In the data rows, the value 128 means zero.
Here is a table of points, one per row:
[170 112 156 139 130 128 120 141 112 137  91 117 132 103 117 140 102 111
 122  91 173 129 147 147  97 156 137 150 132 126 160 101]
[112 125 122  98 121 121 137 167 112 115 125 125 148 111 102 144 134 138
 113 122 128 140 136 133 145  74 104 123 145 134  76 117]
[124 172  78 134 150 103 134 134 128 165 124  75 148 180 128  93  89 113
 129 117 107 142 110  95 116 122 102 176 113 133 113 140]
[133 133 124 138 105  74 105 109 132 135  81 124 123 114  81 103 149 119
 168 136 121 142 160 150 120 130  73 106 130 118  90 160]
[102 131 122  86 119 117 108 141 132 124 145 149  79 150 102  91 153 118
 180 142 147 159 133 123 155 157 109 126  97 131 155 101]
[172 123 124 146 165  98  92 168 135 128 126 130 162 154 124 111 160 113
 115 131 153 141 100  85  93  98 195 110 164 133 134  87]
[118  88 111  99 111 146 122 112 136 163 162 160 150 132 158 152  98 144
 140 145  86 131 123 121 104 125 152 117 137 101 145 118]
[ 92  88  96 178 118 123 127 121 148 154 136 178 154 105 164 127 162  92
 114 147 159 115 159 120 154 126 122 137 102 116 154 127]
[147 125 133 128 112 103 151 137 116 118 112 137 119 105 166 147 122 144
 135 122 161 164 107 150 117 126 108 138 146 115 134 110]
[ 84 130 123 135 127 127 120 175 159 120 139 128 104 140 106  84 161 132
 131 137 172 115 125 108 139 159 134 129 147  98 117 115]
[164 116 110 147  84 134  95 131 105 117 127 138 135 106  75 109 122  95
 144 151  70 127 122 138 175  80 126  79 135 113 150 165]
[141 145 138 131  84 153 128 113 135 106 156 147 149 130 123 115 115 138
 141 140 160 156 118 157  77 137 102 128  91 151 123  97]
[108 109 140 107 141 120 109 101 129 139 129 102  96 157 151 159 125  93
 116 113 124 127 154 125 102  95 134 124 121  99  86 125]
[119 151 152 148 156 107 151 146 149 106 122 138 119  92 110 136 153 119
 133 160  97 121 136 115 104  65 124 124 134 125 140 149]
[103 180  95 138 110 103 157 124 143 124 109 116 140 135 133 109  61 106
  85 162 159  82 133 162 125 137 137 150 147 144 130 123]
[167 118 148 129 101 146  95  99 138 161 141 160 124 108 140 151 130 142
 177 154 103 126 139  97 104 133 120 179 152 168 108 132]
[135 147 126 121 132 146 104 162 136 105 133 107 137 145 162 174 127 159
 119 137 117 136 185 133 102 118 146  98  94 139 133 129]
[130 121 131 119  94 123  70 137 128 186 104 141 136 161 144 132 136 138
 121 120 138 120 140 132  92 117 167 140 117  95 111 143]
[159 135 151 188 142 141 116 135 151  99 121 160 119 167 150 104 133 160
 136 121 132 124  89 123 144 112 132 101 105 112 124  91]
[172  96 148 120 123 152 164  79 133 148  92  90 144 127 133 131 124  93
 145  88 165 121 104 128 131 120 131  98 105 146 155 129]
[138 153 116 113 154 186 109 137 127 184 121 149 151 106 111 146 114  55
 149  96 104 139 149 169 134 137 116 140 143 144 140 119]
[115 144 118 151 134 135 100 126 106 119 138 115 132 127 159 127 145  81
  97 128  82  92 136 123 140 158 121  95 126 150 128 105]
[135 115  96  92 141 138 142 134 177  97 112 171 148 112 133 158 153 112
 154  88 153 116 117 100 141 162 147  94 129 126  57 158]
[160 136 171 138 114  77 108 131 110 116 150 123 108 114  80 156 160 121
  96 114 113 129 141 101 122 119 136 122 117 178 116 112]
[ 86 135 114  99  90 125 176  91 120 131 108 107 163 137 140 123 158 132
 137  96 102 147  95  99 130  95 136 162 149 163 145 151]
[ 97 124 171  86 160 105 154 135  82 119 146 141 118 101 124 154 109 122
 133 198 118 123 155  81 138 127 120 172 101 116 154  79]
[114 145 164 165  95 106 144  81 160 181 143  91 131 128 152 122 137 118
 147 156  97 125 137 158 156 122 201  95 139 124  91 100]
[103 147 125 127 116 128 173 160 122 114 119 123 113 177 131 137 129 118
 223  96 149 126 131 122 120  96 143 123 140 107 168 113]
[126  94  87 154 145 127 107 120 148 112 135  70 105 117  79 193 128 148
 132 124 139  83 115 142 106 138  99 151  99 126 121 121]
[159 120 163 123 134 160 129  97 154 151 148 129 173 178  85 148 153 149
 138 131 144 126 166 142 133 148 136 170 140  94 170 144]
[120 140 154 127 138 119 147 124 136 134 105 110 139 110 138 107 145 129
 102  88 136 150 140 134 103 132 118 133  79  90 138 135]
[134 152 163 121 121 164 181 132 128 168 182 120 131 109 108 129  98 122
 112 130 154 149  94  78 111 155 108  85 146 136 110 117]
[157 147  82 125 147 112 162 165 151 134 115 102 166 179 145 147 142 107
 116 170 113 145 134 134 172 155 108 105 156 134 106 129]
[106 184 105 134 174 119 148  99 113 142 158 154 160 124 134 129 137 153
 158 126 127 153 119 147 113 107  93  97 176 135 151 165]
[119 150 138 108 141 105 106 126  77 109 148 126 166  90 158 101 135 118
 165  67 105 117 131 172  89 156 131 153 129 108  91 110]
[107 123  66 147 126 116 135 112 106 119 103 125 123 126  91 135 171 151
 114  92 117 118 111 169 111 148 152 125 111 165 130  94]
[133 119 122 114 145 133 125 162 158 176 116 143 127 134 153  88  92 159
 101  93 111 118 120 131 106 107  98  90 117 144 154  94]
[140 133 131 103 147 134 124 123 129 117 103 145 101 141 154 151 117 111
 147 144 117 111 138 103 105 113 108 112 120 143 122 115]
[115  73 131 121 106 162 120 143 143  84 124  94 154 122 142 135  97 134
 119 143 107 147 106 122 125 140 112  98 193 116 159  88]
[146 101 114 141 134 166 129  91 132  97 135 111  80 126 157  85  80 119
  98 117 132 105 153  97 142 125 128 183 160 152 122 193]
[149 116 144 169 134 153 119 139 115 119 137  89 158 103 109 122 123 147
 152 151 139 126 142 135 145 155  88 112 119 114 163 137]
[170 158  97 144 123 180 154 159 102 138  90 139  83 104  98 138 115 117
 129 132  88 166 159 137 118 125 133 153 147 116 113 130]
[146 110 131 121 139 152 147 149 120 152 113 101 105 122 124  72 130 133
 153 159 154 134 137 148 123 138 125 124 126 131  95 135]
[128 148 130 150 146 146 133  87  87 124 172 138  98 118 180 131 157  95
 103 121 159 146 146 171 126 109 129 121 143 141 112 112]
[123 106 165 134 124  88 131 136 151 135 107 101 110  68 127 135 103 118
 155 127 128 127  78 120 128 160 172 132 177 115 136 120]
[104  88 176 139 160  95 129 114 148 156  84 147 159 137 113 138 154 144
  83 111  96 166 128 138 148 132  95 134 158 158 166 126]
[141 138 145 147 118 107 109 157 102 104 168 108 167 174 139 124 105  99
 165 158  94  97  99 145 138 178 124 158 153 132 113 159]
[188 106 131 126 146  62 166 104 110 114 131 123 132 119 145 106 100  95
 132 130 127  97 145 124 163 108 112 104 114  85 115 134]
[108 141 102 157 121 127 137 124 143 126 143 132  73 105  95 135 119 141
 116 134 106 155  95 133 116 148 128 127 123 141  90  90]
[149 154 126 168 104 112 122 102 111 102 107 154 102 164 152 171  95 123
 122 131 131 119  99 164 141 124 118 140 105 110 122 151]
[138 114 160 118 121 151 198 160 122 108 139 156  91 141 155 108 192 122
 112 122 114  83 133 127 112 159 114 119 118 167 156 152]
[136 139 117 126 138 153 161 115 148 104 141 119 136 149  94  90 163 109
 124 134  78 113 145  91  74 107 166 170 100 104 128 128]
[ 95 139 170 156 120 138 134 133 118 149 127 128 138  97 131 133 113 146
 147 146 148 140  78 139 133 100 155 132  88 165 116 165]
[112 175 129 131 132 104 132 119 114 137 137 100  89 146 164 180 111 152
  99 106 109 165 158 110 151 177 141 131 158 106 145 111]
[153 122  82  79 134 142 120  98  98  97 130 134 126 116 141 134 140 160
 136 143 114 142 121 145 164  75 123 139 149 102 113  88]
[124 140 146  64 118 128 136 140 147 116  87 110 149 124 124 143 130  82
  81 161 125 108 129 159 115 126 135 106 128 158 116 148]
[ 91 105 138 186 158 142 100 130  99 157 144 129 125 177 108 130 101 112
 155 101 148 115 175 109 112  98 111 112 168 158 117 116]
[126 142 120  92 115 125  78 156 129 125 184 132 140 138 145 120 112 129
 123 128 142 140 127 119 148 125 114 138 118 188 106 145]
[164 141 136 122  82 115 122 132 123 148 130 131 126 123 126 107 137 109
 107 116 139 129  96 117  92 135  88 128 144 116 164 135]
[151 165 129 103 177 165  99 131 120 134  92 115 130  97 141 104 154 165
 131 141 106 137 122 118 152 147 176 128 107 108 131 142]
[145 135 137 122 124  98 131 146 178 153 149 126 113 116 142 140 158 154
 137 128 119  62  96 163 134 131 109 170 145 124 112 120]
[124 107 103 109 147 154 109 122 129 131 162 119 130 124 132 116 146  92
  79 186 182 127 100 168 109  99 130 135 123  85 152 117]
[113 145 197 118 140 133 109 118 165 103 102 129 126 162 114  89  93 149
 114 120 121 169 120 153 170  79 111 153 112 109 115 115]
[111  95 126 131 105 119 147 134  95 130 123 153 119 142 100 148 121 100
 127 142 109 158 115 137  91 133 130 107 106  94  82 136]
[127 159 121 131 115 115  80 131 152  84 119 139  96  94 139 114 123 126
 119 104 110 153 132 120 102 124 133 111 183 128 153 160]
[ 92  58 102 163 140 126 151 174 140 100  87 145 151 103 165 112  96 147
 160 155 114 154 147 150 112 135 168 153  98 164 136 141]
[121 153 127 116 118  98 121  78 134  97 121 152 125 149 111  97 103 137
 117 131 154  97 171 142 133 125 157 114 147 178 153 127]
[141 131 162 155 126 157 139 136 157 106 137 159 168 162 130 135 132 146
  98 126 109 136 107 153 128 125  92 168 143 152 104 116]
[ 73 126 155 122 198 156 119 130 141 125 122 192 118 115  85 145  91 103
 122  82 135  76 109 123 149 138 125 109 152  90 113 147]
[161 139  99 130 190  95  94 120 134 103 144 105 127 116 127 145 122 114
 125 134 179 171 107 117 158 151 156 141 133 153 160 152]
[127 155 126 101 135 109 142 114 108 140 127 171 159 115 100 114 117 176
 112 166 141 111 124 154  90 155 165 126 150  98 142 158]
[107 152 112 142 106 157 137 126 109 158 128 128 133 111  72 120 125 118
 105 142 127 151 137 101 145 126 148 133 117 140 130 132]
[ 98 108 147 103  77 138 127 181 115 153 120  96 124 115 133 136 142 166
 107 112 175 132 160 150 169 109 146 137 153 114 109 167]
[142 127 124  89  86 134 122 111 189 143 101 147 105 152  98 124  99 136
 130 155 119 120 121 121 137 155 125 124 126 128 155  83]
[112 160 104 132 128 131 119 102 162 159 142  91 110  72 158 141 146 161
 157 157 134 100 121 101 123 102  93 102  99 120 153 147]
[147 106 130 163 119 108 165 153 143 109 186 115 127 138 113 133 128 167
  93 104 118 153 172 131 122 145 127 108 128 100 117 177]
[ 68  92 131 129 101 132  96 101 116 113 103 108 109 145 155 117 190  95
 128 149 122 162 102 123 117 158  93 154 144 100 139 140]
[143 107  83 113  97  95 140 141  99 143 139 163 149  98 129 122 121 162
 111  79 137  85 149  87 164 117 112 155 122 116 124 102]
There is one direction along which these points spread out most. How far along it is each point below, from 0 to 99? 50 is the average, and the first point above lies past it. One standard deviation of the points above along it is 16.
[126 141 130 152 145 136 120 139  82 159  77 162 124 154 135 171 137 144
 101 154 132 115  66 104 144 152 122 143 110 110 124 160] 53
[159 120 128 137 122 124 158  95  89 138  65 129 123 157 134 152 143 169
 151 176 164 122 145  95 120 124 123 118 162 149  95 106] 52
[141 124 128 158 122 146 133  95 121 134 133 124 180 106 133 107 111 135
 105 112 110 146 107  89 145 144 117 136 105  91 123  91] 56
[138 108 113 109 134  75 131 130 161 124 164 150 128 140 127 159 100  97
 136 118 137 191 106 111 127 126 131 146  85 142 125 167] 43
[111 158 141 124  91 131 105 182  78 110 108 105 152 131 135 149 119 137
 127 123 132  90  99  91 112  93 127 115 112 123 159 129] 53
[148 125 110 111 131 132 142 133 138 134 142 101  87 162 153 153  94 140
 120 120  99 120 113 144 111 129 138  99 115 121 158 183] 37
[113 162 129 116 136 136 131 126 168 103 124 112 157 118 129 182 112 112
 149 115 121 118 165 141 159 144 117 123  80 138 136 113] 42
[128  78 123  92 178 101 128 132  79 187 154 129  97 148 115 101 106 156
 132 121  86 123 111 185 132 132 117 111 114 167 148 132] 48
[143 146 135 123  91 144 151 153 101 121 142 149  97 136 129 127 151 102
 140 102 121 133 110 150 192 128 183 149 113 128 170 117] 54
[114  98 129 112 134 160 139  87 110  95 158  92 136 142  75 147 138 163
 143 111 135 112  92 150 124 104 160 120 139 142 121 130] 56
[105 134 132 109 120 130 100  79  95  89 111 120 137 156 138  94 109 150
 114 123 129 139 144  95 133 195 135  75  96 137 114 150] 40
[143 113 151 109 150 152 117 150 128 144 128  90 126 119 142  99 151 142
 136 130 125 118 107 114 160 128 123 152 126 159  88 126] 54
